500 stands for zero in the data rows.
Here are some points, one per row:
[432 498 372 421 523 335 488 522 375 528 535 498 384 594 503 545 402 560 432 392 475 431 388 577
 551 422 456 388 315 566 653 506 473 538 523 649 600 470 457 433 458 478 471 605 616 561 489 678
 555 501 455 330 394 736]
[419 537 423 540 636 353 558 537 543 399 426 417 502 502 437 440 461 278 484 670 402 512 406 422
 517 565 437 566 471 493 485 556 391 413 489 387 400 452 380 528 587 609 374 490 458 591 530 462
 546 510 757 383 396 450]
[447 452 368 675 517 613 374 571 480 475 531 466 523 655 459 485 573 573 279 566 602 527 416 630
 572 637 543 367 557 414 514 563 425 379 559 621 425 504 385 325 501 590 493 419 513 371 494 430
 611 485 553 544 537 441]
[453 409 522 495 438 290 516 487 541 617 379 464 578 403 395 487 445 432 429 337 513 452 331 367
 592 521 434 315 621 503 455 676 514 503 354 509 482 776 586 442 522 455 452 458 406 569 408 530
 467 403 418 489 518 374]
[567 524 572 505 405 535 487 456 447 405 354 509 593 591 469 546 490 387 618 515 541 315 545 517
 591 461 505 529 470 361 648 289 441 549 507 608 383 430 492 382 579 408 543 478 252 514 495 541
 378 307 527 461 509 503]
[457 531 381 492 547 523 537 552 486 471 523 295 523 493 554 566 397 558 457 549 649 501 439 549
 413 405 465 607 519 610 616 511 452 533 579 440 478 621 611 601 532 327 604 332 479 360 279 401
 370 470 595 522 602 596]
[487 605 514 430 563 553 393 453 435 429 481 294 476 759 481 392 404 376 459 434 568 510 553 473
 623 497 693 537 643 490 291 549 556 614 487 512 756 461 386 482 474 446 508 447 498 425 595 572
 463 581 481 467 480 457]
[452 479 434 510 435 549 525 719 594 545 462 529 468 536 543 485 228 522 481 508 497 461 570 368
 461 372 500 432 414 254 433 284 477 472 544 387 521 615 505 427 450 578 468 631 695 530 527 460
 402 457 529 632 462 400]
[386 527 515 257 436 577 446 525 464 474 417 514 530 468 353 526 535 532 494 223 429 438 508 610
 504 491 508 512 437 684 478 381 395 509 535 448 455 477 478 528 683 429 539 490 636 558 643 342
 652 481 540 462 551 345]
[622 401 447 636 402 580 469 447 553 533 520 475 482 461 433 361 461 415 567 474 485 518 460 502
 529 716 308 548 464 581 605 473 525 576 616 303 638 376 689 396 569 438 571 555 655 445 537 567
 462 475 422 505 349 472]
[552 433 526 527 611 557 638 561 368 474 550 429 378 356 380 547 532 423 568 512 516 570 374 614
 419 412 632 476 573 379 559 605 559 624 670 527 540 468 551 539 505 515 394 714 449 539 608 554
 519 396 546 599 641 418]
[499 449 562 456 564 436 539 534 650 519 565 565 401 435 518 423 484 651 485 518 497 544 530 543
 617 352 304 515 605 551 508 579 608 367 544 601 608 287 401 396 485 509 531 419 421 526 548 318
 349 454 423 429 639 407]
[544 596 474 544 460 443 418 487 538 289 376 689 639 539 317 426 595 641 516 428 550 640 576 413
 471 473 407 667 404 387 630 665 435 577 459 534 618 540 442 519 487 501 405 524 562 440 490 511
 530 427 510 650 493 572]
[642 468 413 473 580 448 403 358 496 465 552 551 583 373 600 559 484 523 246 539 337 405 389 357
 491 334 510 516 556 461 442 394 606 440 566 524 514 427 543 569 470 465 549 498 492 315 604 528
 580 450 661 575 411 450]
[463 580 555 557 623 543 581 543 629 487 605 567 483 446 547 574 482 400 498 293 649 473 414 458
 458 606 513 665 554 533 468 497 665 624 511 759 338 475 514 417 486 676 497 476 574 490 495 525
 430 579 636 508 406 438]
[510 593 534 466 354 616 461 568 506 504 412 395 552 424 479 721 663 507 409 598 498 539 421 516
 598 471 398 632 575 474 331 474 668 455 544 448 524 481 493 359 615 547 468 547 542 514 341 529
 542 509 375 425 558 656]
[607 416 460 455 445 422 359 445 415 351 449 376 521 471 547 628 347 505 607 626 435 583 448 500
 523 630 441 510 511 390 499 566 439 486 470 714 494 518 468 664 509 509 695 530 671 667 542 480
 393 600 430 574 537 404]
[390 268 712 549 536 465 341 584 364 602 346 566 480 469 561 504 422 565 660 497 397 510 529 437
 541 553 592 483 533 515 563 549 588 625 523 453 486 571 406 523 537 635 566 472 508 282 566 412
 534 481 587 476 477 682]
[389 471 520 588 464 493 519 696 636 503 460 396 471 500 553 462 575 474 393 547 408 580 563 570
 367 522 431 558 426 504 503 455 527 547 340 596 500 529 447 618 448 474 765 546 348 446 537 673
 653 441 410 470 505 417]
[543 477 511 463 464 548 526 644 413 348 619 450 435 541 726 438 596 624 473 519 569 394 451 433
 565 504 400 468 468 470 424 560 503 512 406 479 480 566 601 582 777 534 397 479 333 560 614 489
 462 552 426 594 343 574]
[712 501 635 462 620 563 631 609 616 420 461 380 598 467 575 458 533 555 413 474 499 399 379 461
 446 572 608 424 394 577 479 492 435 552 417 419 553 471 365 585 377 582 496 424 625 578 420 403
 492 320 359 472 510 582]
[483 537 412 534 403 264 470 558 528 582 505 495 567 523 516 562 665 414 494 493 563 471 711 521
 353 470 563 321 620 390 596 472 506 615 533 469 587 366 659 592 537 636 489 450 570 472 511 397
 429 459 511 356 498 506]
[493 565 597 601 440 565 373 337 444 333 558 525 478 450 587 297 510 376 419 619 420 492 523 550
 416 344 544 344 413 622 540 504 603 630 496 502 343 581 537 400 451 519 472 480 644 563 565 508
 400 507 538 414 580 478]
[511 619 553 420 556 544 524 389 620 577 452 588 483 510 652 597 446 447 498 581 617 458 643 472
 564 610 449 421 380 541 558 567 542 457 746 490 523 609 467 648 612 600 386 552 421 442 434 601
 620 494 426 394 636 382]
[565 525 507 353 486 573 342 585 573 541 562 514 394 325 522 494 479 333 470 521 522 606 670 579
 474 428 604 545 631 516 553 630 330 398 578 555 535 623 499 458 487 466 531 447 479 569 502 438
 540 437 398 534 217 602]
[512 499 448 568 462 536 493 609 624 418 486 502 484 542 470 571 517 440 617 523 296 344 570 525
 563 602 579 502 463 587 609 459 702 361 480 543 600 515 736 497 341 431 321 334 482 601 550 442
 624 591 527 633 608 549]
[482 436 596 485 737 486 454 583 348 370 440 606 604 445 355 455 435 555 463 517 632 412 616 493
 514 473 468 412 595 619 472 388 443 438 517 404 490 455 611 528 437 642 665 572 428 564 357 629
 507 692 503 531 499 504]
[465 503 333 385 358 552 537 356 508 464 481 572 451 422 498 482 439 525 676 426 545 387 449 619
 511 467 572 548 362 325 272 681 469 487 499 417 387 396 591 472 304 655 549 481 374 359 464 406
 591 578 475 325 560 544]
[618 456 470 514 479 523 530 514 465 448 670 536 415 475 434 669 576 488 558 441 535 434 526 469
 339 516 364 489 376 484 508 505 507 480 530 351 685 684 258 421 448 525 601 221 393 551 563 626
 455 554 590 480 536 444]
[538 558 561 649 411 479 694 509 462 444 682 490 511 525 422 633 353 429 455 502 465 527 566 516
 606 443 447 382 385 586 464 591 501 552 428 527 533 510 434 573 587 473 641 598 463 401 416 270
 582 475 533 628 399 567]
[493 537 635 536 407 548 773 491 527 550 526 537 656 511 587 442 436 501 452 440 360 392 562 545
 508 472 427 611 679 392 592 552 305 447 497 518 479 572 497 512 508 534 456 448 571 455 602 657
 566 640 467 432 606 618]
[461 403 581 411 446 487 510 494 763 532 599 652 504 514 363 485 587 517 495 689 594 588 346 496
 629 526 565 440 499 449 476 293 355 688 591 550 558 559 560 590 446 406 439 461 438 471 518 479
 517 669 525 456 479 538]
[563 585 508 470 459 665 468 466 473 622 395 378 484 438 579 550 515 600 600 413 511 670 533 419
 551 449 362 238 570 525 568 474 409 595 437 488 368 319 487 561 393 543 464 444 420 514 523 614
 555 587 670 607 464 517]
[590 397 444 522 380 429 634 379 547 524 290 460 624 518 539 452 416 605 531 574 674 532 490 692
 390 452 579 554 530 637 587 447 696 425 450 446 498 547 393 393 535 470 455 562 449 571 592 472
 586 629 525 524 353 473]
[667 604 572 489 547 440 556 566 334 693 418 522 326 436 439 522 506 535 453 655 603 510 528 503
 582 553 540 641 367 518 498 514 419 468 289 588 479 478 621 505 517 435 462 300 602 351 537 524
 474 488 445 478 499 357]
[493 473 397 428 580 498 656 515 379 383 531 788 453 582 693 492 549 295 613 495 509 746 409 494
 546 546 482 435 648 517 472 384 526 461 402 420 501 487 517 433 457 397 518 480 587 472 456 528
 589 381 484 490 600 548]
[712 525 407 555 462 538 507 585 559 496 452 595 396 521 500 420 413 651 463 466 309 535 565 442
 343 607 615 472 567 539 406 566 495 538 545 585 475 468 498 404 652 317 461 599 406 519 307 503
 489 587 532 378 573 446]
[567 755 470 512 475 456 366 612 551 556 586 598 611 596 472 412 568 525 780 536 462 333 331 691
 465 463 439 458 592 560 448 543 543 396 515 492 466 570 403 627 438 442 502 599 554 409 486 575
 437 436 466 581 421 453]
[444 460 478 351 482 451 483 557 402 622 599 423 721 476 556 258 529 422 517 493 620 476 582 310
 417 573 433 499 327 447 477 547 568 488 535 638 456 456 416 442 470 353 518 509 489 546 433 434
 576 536 516 654 578 574]
[586 488 477 363 451 432 459 380 442 517 692 363 408 641 392 485 525 616 568 609 460 532 538 393
 428 541 456 597 624 618 545 437 421 504 407 500 399 606 557 341 395 690 474 726 494 447 559 382
 613 452 427 445 593 485]
[483 506 603 392 659 507 410 490 518 547 501 541 633 669 605 635 452 485 381 443 357 591 522 696
 400 548 394 558 380 441 494 579 499 559 477 402 469 494 618 380 400 419 442 590 362 535 563 382
 404 545 450 522 477 442]
[419 508 766 456 351 498 532 390 530 538 563 499 476 631 367 431 427 513 510 506 512 645 394 462
 298 513 558 437 462 411 447 461 589 255 577 526 517 419 642 621 562 572 535 395 526 557 454 597
 488 371 554 493 462 566]
[435 536 409 662 629 561 469 417 574 653 396 578 409 640 481 491 549 431 517 492 508 408 387 278
 443 292 558 552 500 497 582 570 486 543 508 468 471 476 495 503 588 504 667 449 450 653 502 400
 596 596 275 557 525 518]
[410 335 461 518 513 346 598 475 370 429 435 437 449 491 417 537 616 438 464 450 428 563 580 459
 419 426 514 515 516 540 402 434 495 489 663 493 310 402 447 552 445 420 315 441 543 364 456 566
 410 623 271 539 414 441]
[497 555 456 498 488 280 435 497 563 537 592 514 398 491 475 500 424 550 343 476 542 480 580 547
 637 562 609 585 572 437 468 508 601 593 471 254 272 401 448 540 531 453 543 459 509 670 546 623
 514 454 555 644 650 629]
[328 391 474 509 490 538 399 371 595 496 617 499 577 387 588 559 460 536 608 483 452 482 505 576
 470 474 669 520 444 567 558 446 366 478 301 457 627 375 450 372 688 605 391 520 494 419 343 611
 489 475 437 641 565 385]
[226 679 578 571 606 529 510 378 382 450 476 462 408 313 518 484 443 697 548 528 503 434 516 423
 449 617 486 453 606 353 533 354 537 558 454 467 548 487 453 533 428 347 450 489 482 551 465 433
 616 438 447 409 366 467]
[517 626 533 621 570 413 479 395 532 550 356 412 392 376 552 424 604 432 525 371 502 589 469 570
 465 562 461 512 387 527 404 353 339 346 497 533 633 596 508 479 519 520 502 631 466 459 578 438
 328 587 537 588 637 696]
[541 290 419 493 634 723 482 347 515 613 544 518 434 514 365 498 546 414 475 493 543 434 635 557
 518 466 384 547 605 455 432 464 604 513 342 540 451 543 471 698 505 479 316 533 579 516 435 505
 424 426 535 426 495 585]
[520 516 442 462 574 531 551 509 512 536 564 388 576 479 497 443 690 595 567 408 447 642 524 462
 748 465 659 554 385 441 714 512 607 354 502 408 451 555 536 545 513 488 612 593 521 472 471 527
 391 563 503 355 441 384]
[370 517 327 558 501 629 610 467 419 611 550 640 659 447 453 590 520 595 526 649 423 562 564 447
 546 568 600 505 458 665 315 529 463 523 560 558 483 474 514 500 453 514 530 507 501 640 698 568
 309 342 529 452 466 556]
[440 402 636 613 343 536 488 481 390 526 460 544 419 627 672 555 696 539 445 492 565 423 474 476
 562 455 535 641 547 594 427 614 392 466 530 494 611 463 479 564 304 442 509 595 567 604 354 463
 489 510 710 465 484 370]
There is one direction along which these points spread out most. Take the direction at right angles to it along which they spread out most. Go by this last direction. For each point below, how far along it does it lie, from 0 to 99? The average is 50, and the first point in the table lies past the average. One standard deviation of the points above along it is 16.
[563 585 508 470 459 665 468 466 473 622 395 378 484 438 579 550 515 600 600 413 511 670 533 419
 551 449 362 238 570 525 568 474 409 595 437 488 368 319 487 561 393 543 464 444 420 514 523 614
 555 587 670 607 464 517] 72
[410 335 461 518 513 346 598 475 370 429 435 437 449 491 417 537 616 438 464 450 428 563 580 459
 419 426 514 515 516 540 402 434 495 489 663 493 310 402 447 552 445 420 315 441 543 364 456 566
 410 623 271 539 414 441] 61
[328 391 474 509 490 538 399 371 595 496 617 499 577 387 588 559 460 536 608 483 452 482 505 576
 470 474 669 520 444 567 558 446 366 478 301 457 627 375 450 372 688 605 391 520 494 419 343 611
 489 475 437 641 565 385] 36
[642 468 413 473 580 448 403 358 496 465 552 551 583 373 600 559 484 523 246 539 337 405 389 357
 491 334 510 516 556 461 442 394 606 440 566 524 514 427 543 569 470 465 549 498 492 315 604 528
 580 450 661 575 411 450] 69
[493 473 397 428 580 498 656 515 379 383 531 788 453 582 693 492 549 295 613 495 509 746 409 494
 546 546 482 435 648 517 472 384 526 461 402 420 501 487 517 433 457 397 518 480 587 472 456 528
 589 381 484 490 600 548] 45
[463 580 555 557 623 543 581 543 629 487 605 567 483 446 547 574 482 400 498 293 649 473 414 458
 458 606 513 665 554 533 468 497 665 624 511 759 338 475 514 417 486 676 497 476 574 490 495 525
 430 579 636 508 406 438] 53
[512 499 448 568 462 536 493 609 624 418 486 502 484 542 470 571 517 440 617 523 296 344 570 525
 563 602 579 502 463 587 609 459 702 361 480 543 600 515 736 497 341 431 321 334 482 601 550 442
 624 591 527 633 608 549] 25
[226 679 578 571 606 529 510 378 382 450 476 462 408 313 518 484 443 697 548 528 503 434 516 423
 449 617 486 453 606 353 533 354 537 558 454 467 548 487 453 533 428 347 450 489 482 551 465 433
 616 438 447 409 366 467] 78
[541 290 419 493 634 723 482 347 515 613 544 518 434 514 365 498 546 414 475 493 543 434 635 557
 518 466 384 547 605 455 432 464 604 513 342 540 451 543 471 698 505 479 316 533 579 516 435 505
 424 426 535 426 495 585] 46
[419 508 766 456 351 498 532 390 530 538 563 499 476 631 367 431 427 513 510 506 512 645 394 462
 298 513 558 437 462 411 447 461 589 255 577 526 517 419 642 621 562 572 535 395 526 557 454 597
 488 371 554 493 462 566] 58
[444 460 478 351 482 451 483 557 402 622 599 423 721 476 556 258 529 422 517 493 620 476 582 310
 417 573 433 499 327 447 477 547 568 488 535 638 456 456 416 442 470 353 518 509 489 546 433 434
 576 536 516 654 578 574] 68
[483 537 412 534 403 264 470 558 528 582 505 495 567 523 516 562 665 414 494 493 563 471 711 521
 353 470 563 321 620 390 596 472 506 615 533 469 587 366 659 592 537 636 489 450 570 472 511 397
 429 459 511 356 498 506] 60
[497 555 456 498 488 280 435 497 563 537 592 514 398 491 475 500 424 550 343 476 542 480 580 547
 637 562 609 585 572 437 468 508 601 593 471 254 272 401 448 540 531 453 543 459 509 670 546 623
 514 454 555 644 650 629] 70
[452 479 434 510 435 549 525 719 594 545 462 529 468 536 543 485 228 522 481 508 497 461 570 368
 461 372 500 432 414 254 433 284 477 472 544 387 521 615 505 427 450 578 468 631 695 530 527 460
 402 457 529 632 462 400] 78
[618 456 470 514 479 523 530 514 465 448 670 536 415 475 434 669 576 488 558 441 535 434 526 469
 339 516 364 489 376 484 508 505 507 480 530 351 685 684 258 421 448 525 601 221 393 551 563 626
 455 554 590 480 536 444] 45
[567 755 470 512 475 456 366 612 551 556 586 598 611 596 472 412 568 525 780 536 462 333 331 691
 465 463 439 458 592 560 448 543 543 396 515 492 466 570 403 627 438 442 502 599 554 409 486 575
 437 436 466 581 421 453] 26
